124  137  116  131  136  145  153  146  127  129  134  141  119
136  128  125  124  127  115  106  120  152  132  123  130  128
121  115  126  129  115  116  124  119  115  108  121  111  125
130  136  135  133  134  140  140  147  126  148  126  147  121
133  139  133  137  141  142  132  149  133  148  124  148  121
136  135  127  128  138  140  119  143  139  151  133  136  137
119  130  117  128  124  134  156  142  139  123  125  142  109
138  143  137  130  140  137  127  132  141  148  127  150  121
132  132  140  128  125  123  129  129  144  148  118  148  113
gives 138

140  137  136  135  143  149  138  152  131  150  134  129  129
128  128  128  125  139  148  129  140  133  144  127  133  141
137  136  138  131  119  109  134  130  122  127  130  122  122
122  119  117  132  143  152  120  127  132  128  134  131  129
135  136  137  124  112  104  135  127  119  132  120  118  122
gives 122

131  130  127  129  126  132
134  129  139  111  140  145
136  131  139  113  139  145
135  132  130  125  129  137
136  129  137  120  136  145
117  119  139  106  145  131
133  130  138  115  138  140
132  129  132  125  131  135
132  131  127  129  127  133
142  134  134  126  130  144
gives 132

121  131  115  130  105  145  155  126  115  134
120  131  113  132  104  144  152  124  126  135
119  132  114  131  103  144  148  122  130  135
121  128  115  130  104  145  155  127  113  137
119  132  113  132  103  144  148  122  130  135
121  131  115  130  105  145  155  126  113  134
120  126  114  131  102  146  154  128  117  138
gives 121

126  137  120  112  154  126
127  114  127  125  113  129
130  129  139  140  127  129
129  138  126  122  126  127
127  113  128  127  111  129
133  134  137  142  124  131
129  134  122  128  121  128
gives 133

125  128  127  137  133  140  121  144  140  119  127  144
121  132  126  116  133  137  120  131  123  119  127  135
130  130  136  122  123  124  114  131  146  119  129  131
125  130  135  115  127  129  112  130  145  117  127  130
123  138  120  133  133  139  133  149  146  123  125  151
122  129  141  116  127  126  105  130  143  118  127  134
124  136  126  128  132  129  135  123  127  135  133  135
123  131  142  117  126  128  109  130  148  122  129  132
117  140  105  134  131  131  119  127  122  109  117  133
118  133  126  121  129  129  123  133  123  120  125  130
122  131  142  117  115  121  119  126  150  127  131  124
120  133  116  129  132  130  122  134  123  114  113  132
gives 122
---
[[128 120 105 125 124 126 132]
 [128 124 118 128 126 128 129]
 [128 125 115 127 127 131 133]] gives 120

[[129 128 131 125 131 133 130]
 [130 127 133 124 133 136 132]
 [119 122 128 122 132 126 150]] gives 128

[[149 133 145 111 146 145 107]
 [143 122 119 137 132 130 133]
 [106 118 148 118 120 127 146]] gives 133

[[130 136 123 145]
 [128 147 136 127]
 [126 125 131 107]] gives 136

[[125 153 133 124 139 112]
 [125 134 123 124 139 130]
 [125 134 123 124 139 130]] gives 153

[[122 146 128 122 133 111]
 [118 123 135 118 137 149]
 [150 126 123 150 141 120]] gives 146

[[134 133 126 134 124 130 105]
 [132 133 126 134 122 117 119]
 [130 134 125 135 122 117 118]] gives 133

[[149 155 120 119]
 [150 151 129 117]
 [140 138 131 122]] gives 155

[[131 122 127 130 130 125]
 [137 104 126 132 137 132]
 [124 108 113 142 140 131]] gives 122

[[123 134 123 148]
 [127 131 130 142]
 [124 127 131 151]] gives 134
---
[101 141 136 118] >> 101, 118

[[143 120 122 131 123]
 [154 126 140 130 141]
 [131 124 144 150 148]] >> 143, 148

[[120 123 137 118 146 101]
 [120 137 123 131 132 122]
 [120 127 133 108 132 122]] >> 120, 122

[[143 134 150 100]
 [140 131 138 120]] >> 143, 120

[[130 131 117  99 131 119 134]
 [130 131 128 127 128 129 134]
 [128 112 132 154 122 129 104]] >> 130, 104

[120 140 119 130 106] >> 120, 106
---
[157 135 144 111 111] ans = 144, 157

[150 117 126 137 144] ans = 126, 150

[114 144 121 107 121] ans = 121, 144

[[111 136 138 119 128]
 [148 128 143 113 139]
 [112 151 129 122 148]] ans = 143, 151

[[127 120 137 121 129]
 [137 123 141 113 132]
 [125 107 138 121 128]] ans = 141, 141

[124 121 123 144 138 157 153] ans = 144, 157

[146 108 103 120 151] ans = 103, 151
---
[[128 136 125 140 114 137 129]
 [122 152 129 138 104 136 126]
 [114 141 129 132 114 117 127]]: 104

[[111 145 119 133 138]
 [125 110 122 118 112]
 [121 132 152 151 136]]: 122

[[108 127 109 112 135 152 139]
 [120 137 117 118 133 119 138]
 [116 115 116 120 125 129 118]]: 133

[[131 111 146 130 129 108]
 [120 140 118 130 128 150]
 [134 131 134 121 144 114]]: 130

[[117 144 112 137 139 151]
 [144 125 145 135 129 124]
 [123 133 135 113 127 113]]: 135

[[137 144 142 126]
 [126 152 135 120]
 [148 124 143 130]]: 152

[[120 114 142 120 121]
 [152 124 119 114 110]
 [152 114 133 114 141]]: 119

[[127 134 129 133 116 125 129]
 [121 146 120 129 120 120 131]
 [145 102 129 115 107 115 130]]: 120

[[115 112 139 106 120]
 [126 117 147 128 125]
 [128 141 132 115 135]]: 147
---
[116, 124, 150, 152, 127, 104, 131] gives 124
[156, 131, 133, 108, 135, 103, 125] gives 131
[143, 132, 103, 129, 114] gives 132
[149, 143, 147, 147, 111, 117, 107] gives 143
[154, 126, 141, 137, 130, 143, 103] gives 126
[128, 104, 145, 155] gives 104
[127, 129, 152, 141, 143, 134] gives 129
---
Input:
[[139 145 131 126 149 133]
 [149 138 136 119 143 135]
 [137 131 110 133 119 127]]
Output: 110

Input:
[[146 124 106 135 122 154 110]
 [128 133 128 133 117 126 128]
 [136 117 132 125 115 118 129]]
Output: 106

Input:
[[125 123 142 151 149 129 114]
 [125 123 139 152 149 129 113]
 [125 123 141 151 149 129 117]]
Output: 113

Input: [114 111 153 123 125]
Output: 111

Input: [106 100 128 133 103 116  99]
Output: 99

Input: [131 150 142 130 120]
Output: 120

Input:
[[137 149 124 135]
 [146 110 131 127]
 [120 136 146 124]]
Output: 110

Input: [104 131 155 154 105 122 129]
Output: 104
---
121,131,145,123,153,123,150
122,132,135,109,141,138,122
123,139,129,129,145,116,148
result: 148

106,139,146,133,118
119,123,132,135,111
result: 111

147,107,109,147 result: 147

109,134,101,121
111,117,106,133
result: 133

149,117,137,121 result: 121

114,147,151,134,124,147 result: 147
---
[[118 121 137 131 156]
 [118 123 127 126 158]]	126

[[116 112 146 116 138 130 152]
 [130 145 122 131 119 113 129]
 [116 112 146 116 138 130 152]]	113

[[116 116 136 115 128]
 [144 122 115 129 126]
 [110 106 112 125 129]]	129

[[101 137 111 104 134 128]
 [108 116 113 121 122 132]]	122

[[112 106 152 112 142 131]
 [130 150 120 131 116 108]]	116

[[121 131 119 112 129]
 [109 140 116 122 103]
 [122 131 119 112 130]]	122

[[136 130 129 136 130]
 [135 151 151 135 151]
 [126 134 134 126 134]]	135

[[147 126 155 148]
 [134 153 144 141]]	144

[[132 142 134 130 131 122]
 [145 111 125 140 121 127]
 [155 106 125 146 119 121]]	121

[[130 152 137 127]
 [112 127 122 116]]	122
---
[140 138 148 154 149]
154
[106 112 109 108 119 143 152]
143
[147 101 114 148]
114
[120 114 109 120 118 101]
118
[132 121 129 148 138  99 151]
99
[105 140 132 143 115 114]
115
[130 141 106 126 134]
126
[104 105 140 141]
140
---
array([126, 100, 127, 104, 128]): 126, 128

array([149, 107, 104, 126, 125, 135, 150]): 149, 150

array([[112, 151, 112, 101, 136, 143],
       [123, 115, 119, 143, 145, 138]]): 112, 138

array([[108, 110, 105, 102, 108, 104],
       [151, 150, 154, 149, 152, 148],
       [148, 151, 108, 102, 106, 146]]): 108, 146

array([[131, 120, 110, 123, 109, 116, 112],
       [ 98, 121, 133, 114, 130, 117, 148]]): 131, 148

array([138, 143, 156, 138, 147, 142, 125]): 138, 125

array([[136, 122, 125, 138, 141],
       [116, 131, 143, 112,  98],
       [153, 141, 138, 147, 140]]): 136, 140
---
[[146 126 112 119 120]
 [103 116 109 138 136]
 [106 132 117 136 137]] Answer: 146, 137

[[116 127 129 133 123 131]
 [106 142 129 138 122 132]
 [110 124 126 136 122 133]] Answer: 116, 133

[[132 142 112 109 108 135 138]
 [127 140 117 111 103 131 149]] Answer: 132, 149

[[128 127 143 117 120]
 [129 125 147 115 122]
 [129 127 150 115 120]] Answer: 128, 120

[102 125 129 119 121 121] Answer: 102, 121

[[140 130 105 111 132 155 128]
 [124 119 137 135 112 114 107]] Answer: 140, 107

[105 110 137 114] Answer: 105, 114

[128 108 103 151 124] Answer: 128, 124

[140 128 107 103 124 111 131] Answer: 140, 131

[[108 107 143 155 154 133 136]
 [133 142 104 151 144 103 100]] Answer: 108, 100
